128 stands for zero in the data rows.
Every row has a hidden score from 0 to 30. What is each row's score? 15 is about the middle. The score is a weighted sum of the row's numbers plus the product of two more (or one squared), each taken from its middle value.
[103, 103, 121, 127, 114, 118, 220, 191, 139, 121, 105, 125, 102, 100, 96, 104] ~ 16
[116, 140, 149, 137, 138, 187, 173, 103, 108, 96, 115, 117, 121, 104, 104, 98] ~ 23
[128, 137, 144, 144, 119, 121, 113, 104, 192, 104, 95, 99, 113, 220, 149, 137] ~ 13
[146, 140, 129, 131, 108, 96, 93, 97, 91, 99, 109, 173, 142, 146, 144, 144] ~ 10
[140, 126, 115, 125, 124, 93, 90, 103, 182, 205, 128, 129, 140, 154, 143, 132] ~ 13
[102, 95, 106, 101, 102, 111, 125, 137, 128, 130, 121, 205, 111, 122, 101, 112] ~ 14
[101, 95, 113, 105, 111, 120, 129, 121, 143, 124, 116, 154, 134, 114, 102, 99] ~ 14
[106, 101, 108, 99, 98, 126, 130, 139, 135, 131, 212, 215, 112, 116, 106, 99] ~ 21
[142, 145, 141, 139, 120, 111, 101, 96, 96, 107, 153, 109, 124, 130, 160, 205] ~ 12
[96, 101, 103, 99, 103, 115, 128, 141, 140, 126, 116, 111, 127, 114, 96, 106] ~ 15
[116, 103, 100, 93, 84, 95, 116, 135, 120, 119, 124, 172, 240, 145, 129, 106] ~ 6
[108, 119, 133, 129, 125, 130, 129, 126, 128, 113, 199, 100, 106, 105, 112, 218] ~ 19
[142, 139, 140, 146, 115, 128, 95, 95, 97, 166, 219, 138, 129, 133, 144, 118] ~ 16
[108, 131, 156, 139, 143, 200, 120, 109, 115, 116, 173, 94, 109, 109, 115, 128] ~ 25
[129, 132, 143, 142, 130, 127, 111, 101, 119, 200, 167, 104, 111, 112, 132, 138] ~ 13
[112, 101, 95, 97, 91, 127, 119, 134, 126, 149, 225, 177, 111, 135, 109, 115] ~ 18
[145, 139, 134, 134, 118, 105, 93, 128, 95, 91, 103, 173, 233, 145, 145, 145] ~ 7
[144, 146, 141, 148, 120, 111, 101, 95, 153, 179, 99, 113, 125, 141, 160, 142] ~ 9
[116, 126, 119, 170, 216, 140, 142, 129, 135, 126, 113, 103, 102, 116, 112, 110] ~ 25
[144, 125, 111, 119, 91, 100, 92, 105, 113, 111, 123, 132, 139, 255, 241, 135] ~ 9
[105, 114, 130, 122, 121, 130, 130, 127, 134, 121, 203, 102, 109, 103, 112, 195] ~ 19
[134, 255, 143, 141, 129, 128, 187, 112, 113, 97, 92, 97, 109, 114, 111, 133] ~ 21
[116, 127, 139, 134, 130, 130, 124, 116, 119, 109, 218, 101, 105, 108, 119, 211] ~ 21
[106, 104, 121, 158, 160, 127, 131, 119, 137, 111, 112, 108, 99, 106, 103, 105] ~ 19
[135, 86, 146, 134, 255, 189, 119, 115, 106, 131, 122, 75, 103, 125, 105, 115] ~ 26
[112, 119, 145, 135, 121, 139, 123, 135, 123, 102, 106, 191, 234, 106, 107, 117] ~ 10
[110, 169, 116, 96, 94, 110, 171, 165, 130, 119, 127, 127, 114, 131, 109, 93] ~ 21
[102, 98, 106, 102, 103, 117, 126, 139, 124, 128, 205, 121, 106, 110, 102, 193] ~ 15
[108, 115, 135, 127, 118, 123, 118, 131, 131, 108, 98, 191, 222, 112, 105, 119] ~ 10
[149, 178, 232, 133, 108, 95, 102, 134, 91, 97, 106, 122, 134, 144, 144, 140] ~ 15
[141, 118, 106, 113, 105, 92, 95, 114, 106, 113, 125, 133, 129, 149, 133, 120] ~ 12
[138, 140, 137, 253, 185, 101, 90, 94, 108, 94, 100, 119, 135, 146, 150, 137] ~ 12
[99, 119, 164, 105, 92, 119, 158, 203, 132, 128, 113, 105, 102, 113, 100, 94] ~ 19
[154, 246, 243, 135, 107, 97, 95, 98, 90, 99, 108, 122, 135, 146, 145, 141] ~ 19
[116, 127, 130, 130, 132, 121, 155, 214, 109, 99, 91, 112, 137, 99, 111, 123] ~ 15
[145, 112, 121, 133, 147, 100, 89, 100, 141, 218, 163, 126, 132, 147, 146, 141] ~ 12
[112, 103, 104, 107, 98, 96, 117, 246, 131, 129, 130, 130, 197, 141, 117, 104] ~ 14
[100, 102, 114, 108, 104, 117, 132, 138, 141, 129, 203, 171, 105, 111, 98, 120] ~ 19
[139, 142, 146, 140, 124, 193, 108, 93, 97, 114, 200, 122, 117, 125, 137, 141] ~ 20
[130, 129, 141, 146, 130, 121, 120, 111, 114, 99, 97, 160, 239, 120, 121, 136] ~ 8
[149, 216, 247, 130, 106, 95, 96, 110, 91, 98, 108, 125, 135, 147, 145, 140] ~ 18
[148, 135, 122, 123, 106, 99, 149, 233, 96, 105, 115, 133, 151, 152, 144, 133] ~ 7
[159, 134, 130, 141, 158, 225, 96, 113, 94, 110, 128, 121, 136, 134, 149, 137] ~ 13
[103, 67, 113, 115, 238, 128, 112, 148, 124, 153, 140, 102, 107, 131, 79, 107] ~ 28
[103, 90, 98, 112, 107, 236, 135, 139, 154, 130, 152, 104, 98, 99, 108, 80] ~ 20
[134, 130, 117, 120, 98, 87, 94, 231, 98, 105, 120, 135, 208, 149, 146, 131] ~ 10
[108, 127, 128, 126, 122, 130, 128, 134, 126, 120, 108, 103, 234, 109, 103, 120] ~ 14
[108, 99, 95, 144, 98, 108, 120, 132, 221, 163, 108, 126, 120, 135, 109, 99] ~ 11
[108, 93, 124, 98, 155, 119, 133, 137, 130, 189, 168, 121, 102, 130, 108, 75] ~ 22
[153, 131, 124, 132, 116, 88, 88, 101, 122, 214, 159, 128, 136, 151, 156, 135] ~ 8
[100, 117, 129, 128, 128, 122, 194, 236, 128, 113, 111, 94, 106, 96, 114, 121] ~ 17
[112, 128, 136, 224, 157, 114, 121, 119, 159, 119, 93, 96, 100, 107, 107, 117] ~ 14
[144, 141, 137, 141, 186, 111, 99, 86, 114, 194, 132, 113, 125, 132, 143, 134] ~ 17
[113, 120, 131, 133, 127, 123, 126, 118, 125, 110, 95, 135, 105, 106, 105, 122] ~ 16
[133, 113, 104, 114, 91, 92, 141, 135, 109, 115, 126, 177, 166, 152, 131, 119] ~ 8
[137, 209, 235, 104, 99, 92, 103, 123, 106, 114, 125, 136, 134, 151, 137, 120] ~ 20
[191, 119, 136, 134, 138, 187, 145, 127, 129, 112, 102, 102, 123, 103, 113, 103] ~ 10
[134, 136, 142, 145, 125, 116, 106, 99, 100, 95, 94, 159, 118, 125, 133, 172] ~ 10
[127, 144, 139, 207, 191, 123, 119, 112, 138, 113, 88, 95, 108, 107, 119, 129] ~ 18
[120, 108, 94, 103, 95, 140, 249, 133, 113, 115, 139, 154, 124, 128, 120, 106] ~ 17
[125, 131, 138, 136, 131, 125, 117, 104, 128, 212, 166, 94, 104, 112, 124, 129] ~ 14
[123, 120, 148, 153, 233, 207, 132, 102, 135, 113, 102, 84, 110, 101, 113, 131] ~ 24
[110, 104, 107, 95, 89, 107, 118, 136, 135, 133, 117, 125, 116, 252, 244, 101] ~ 14
[133, 138, 148, 143, 130, 120, 116, 104, 103, 97, 156, 218, 122, 118, 123, 139] ~ 17
[132, 120, 119, 106, 82, 91, 200, 194, 111, 116, 125, 142, 136, 154, 140, 123] ~ 10
[149, 119, 112, 148, 215, 102, 91, 105, 98, 117, 127, 134, 142, 151, 143, 141] ~ 19
[138, 142, 139, 143, 122, 115, 104, 98, 150, 133, 94, 106, 123, 164, 168, 142] ~ 11
[182, 153, 151, 138, 134, 185, 145, 107, 116, 94, 102, 98, 105, 115, 114, 135] ~ 11
[97, 111, 139, 122, 135, 123, 127, 188, 143, 107, 106, 128, 227, 107, 102, 121] ~ 19
[132, 146, 135, 143, 145, 118, 109, 101, 121, 220, 127, 110, 120, 119, 157, 140] ~ 13
[116, 131, 138, 143, 128, 120, 127, 120, 116, 96, 93, 203, 231, 113, 123, 131] ~ 9
[163, 255, 151, 140, 133, 128, 147, 109, 110, 99, 94, 101, 111, 112, 124, 131] ~ 18
[109, 104, 123, 122, 138, 126, 133, 135, 200, 199, 116, 103, 98, 100, 106, 106] ~ 16
[214, 113, 93, 101, 103, 196, 114, 126, 119, 112, 127, 140, 133, 145, 132, 110] ~ 3
[121, 170, 152, 98, 92, 96, 140, 154, 124, 116, 130, 127, 126, 142, 121, 104] ~ 20
[118, 131, 138, 145, 130, 116, 118, 112, 254, 145, 95, 95, 107, 137, 115, 127] ~ 19
[101, 104, 106, 110, 125, 122, 128, 126, 200, 213, 127, 111, 99, 108, 97, 96] ~ 17
[143, 143, 141, 108, 118, 108, 98, 95, 93, 115, 143, 113, 128, 135, 168, 193] ~ 12
[128, 218, 222, 97, 88, 94, 111, 127, 115, 122, 129, 132, 127, 147, 128, 110] ~ 22
[104, 114, 131, 127, 126, 127, 120, 133, 123, 109, 97, 97, 198, 107, 111, 110] ~ 13
[115, 126, 138, 134, 129, 128, 125, 116, 121, 111, 159, 95, 104, 107, 139, 220] ~ 16
[128, 117, 114, 199, 206, 93, 95, 105, 108, 120, 122, 131, 127, 149, 138, 125] ~ 17
[146, 104, 130, 123, 190, 177, 133, 144, 134, 105, 110, 109, 98, 111, 106, 99] ~ 19
[110, 99, 101, 113, 127, 107, 116, 123, 131, 119, 125, 124, 124, 134, 115, 104] ~ 16
[144, 143, 138, 158, 118, 105, 95, 94, 254, 153, 102, 114, 131, 149, 142, 142] ~ 15
[112, 129, 144, 150, 240, 187, 152, 113, 160, 119, 91, 138, 121, 110, 122, 119] ~ 23
[138, 131, 121, 134, 107, 92, 90, 99, 93, 106, 117, 131, 138, 151, 148, 132] ~ 11
[141, 140, 140, 142, 125, 111, 104, 97, 100, 189, 202, 123, 125, 133, 147, 117] ~ 14
[128, 107, 99, 102, 98, 93, 105, 128, 118, 119, 130, 173, 151, 146, 125, 110] ~ 11
[142, 122, 98, 87, 101, 205, 236, 121, 96, 117, 128, 120, 134, 149, 144, 115] ~ 15
[101, 108, 133, 121, 121, 126, 130, 126, 131, 152, 199, 100, 96, 109, 110, 138] ~ 19
[130, 118, 110, 111, 91, 90, 114, 123, 103, 117, 124, 195, 205, 152, 140, 103] ~ 8
[190, 138, 143, 134, 172, 204, 116, 90, 98, 93, 91, 107, 121, 130, 138, 147] ~ 9
[126, 139, 139, 254, 143, 103, 92, 95, 144, 99, 100, 117, 130, 142, 142, 143] ~ 10
[138, 145, 144, 150, 122, 197, 108, 101, 94, 102, 185, 120, 110, 125, 131, 136] ~ 21
[143, 255, 144, 136, 127, 128, 156, 116, 123, 106, 96, 100, 99, 109, 106, 118] ~ 21
[95, 100, 117, 104, 108, 141, 255, 137, 135, 118, 126, 159, 107, 112, 98, 90] ~ 20
[126, 102, 105, 93, 83, 95, 126, 255, 118, 122, 108, 135, 176, 136, 129, 108] ~ 7
[129, 111, 103, 151, 96, 91, 99, 117, 213, 145, 129, 134, 133, 150, 130, 115] ~ 11
[140, 120, 167, 147, 125, 109, 169, 252, 94, 95, 95, 112, 132, 133, 139, 145] ~ 7
[126, 125, 141, 146, 134, 108, 123, 114, 116, 181, 153, 94, 100, 111, 140, 137] ~ 13
[147, 141, 140, 156, 175, 110, 111, 101, 99, 96, 94, 106, 121, 127, 116, 146] ~ 16
[101, 96, 94, 113, 216, 128, 134, 120, 116, 163, 104, 114, 107, 117, 88, 97] ~ 23
[127, 138, 144, 144, 130, 122, 115, 104, 110, 98, 169, 181, 117, 117, 123, 142] ~ 18
[115, 108, 91, 103, 92, 93, 116, 172, 127, 129, 127, 145, 206, 139, 120, 103] ~ 10
[102, 102, 121, 110, 104, 116, 126, 136, 141, 124, 120, 114, 128, 113, 104, 103] ~ 15
[122, 135, 143, 140, 130, 123, 117, 108, 111, 105, 109, 97, 109, 116, 203, 240] ~ 10
[122, 106, 99, 101, 92, 100, 112, 125, 119, 129, 213, 206, 130, 143, 125, 115] ~ 16
[116, 119, 149, 138, 163, 227, 150, 122, 137, 113, 114, 117, 102, 101, 111, 101] ~ 20
[143, 143, 141, 152, 123, 109, 101, 95, 253, 130, 97, 109, 124, 159, 138, 144] ~ 14
[125, 120, 108, 109, 87, 93, 103, 124, 109, 116, 129, 206, 233, 149, 139, 100] ~ 7
[118, 102, 94, 101, 88, 103, 118, 126, 125, 126, 143, 240, 132, 141, 119, 104] ~ 12
[113, 134, 123, 114, 147, 180, 236, 134, 136, 102, 108, 100, 108, 102, 95, 96] ~ 22
[111, 84, 113, 100, 96, 105, 170, 249, 129, 127, 120, 114, 131, 128, 120, 105] ~ 12
[104, 113, 126, 123, 125, 127, 126, 127, 130, 149, 135, 97, 103, 104, 157, 155] ~ 15
[125, 135, 145, 142, 128, 109, 117, 109, 110, 100, 97, 121, 108, 117, 121, 198] ~ 10
[102, 107, 134, 125, 180, 120, 132, 134, 142, 183, 145, 99, 86, 115, 96, 87] ~ 25
[129, 111, 123, 119, 232, 126, 122, 118, 102, 123, 131, 140, 126, 151, 100, 108] ~ 26
[120, 231, 132, 135, 127, 137, 207, 132, 125, 104, 96, 100, 103, 111, 110, 124] ~ 21
[136, 121, 109, 127, 107, 92, 95, 108, 207, 180, 128, 134, 136, 152, 136, 122] ~ 12
[121, 131, 143, 148, 128, 113, 115, 113, 160, 183, 95, 103, 110, 123, 149, 129] ~ 12
[119, 104, 102, 99, 90, 96, 109, 127, 126, 124, 131, 201, 141, 141, 120, 108] ~ 11
[139, 137, 160, 145, 124, 106, 150, 255, 97, 88, 97, 115, 133, 132, 134, 137] ~ 8
[102, 97, 108, 104, 108, 118, 130, 137, 137, 133, 125, 109, 106, 124, 232, 222] ~ 9
[104, 98, 103, 101, 93, 109, 126, 133, 124, 130, 156, 145, 113, 126, 105, 159] ~ 11
[113, 126, 145, 137, 127, 118, 124, 119, 117, 103, 96, 171, 104, 108, 110, 147] ~ 14
[101, 93, 113, 115, 108, 118, 134, 132, 143, 122, 118, 121, 115, 110, 98, 111] ~ 13
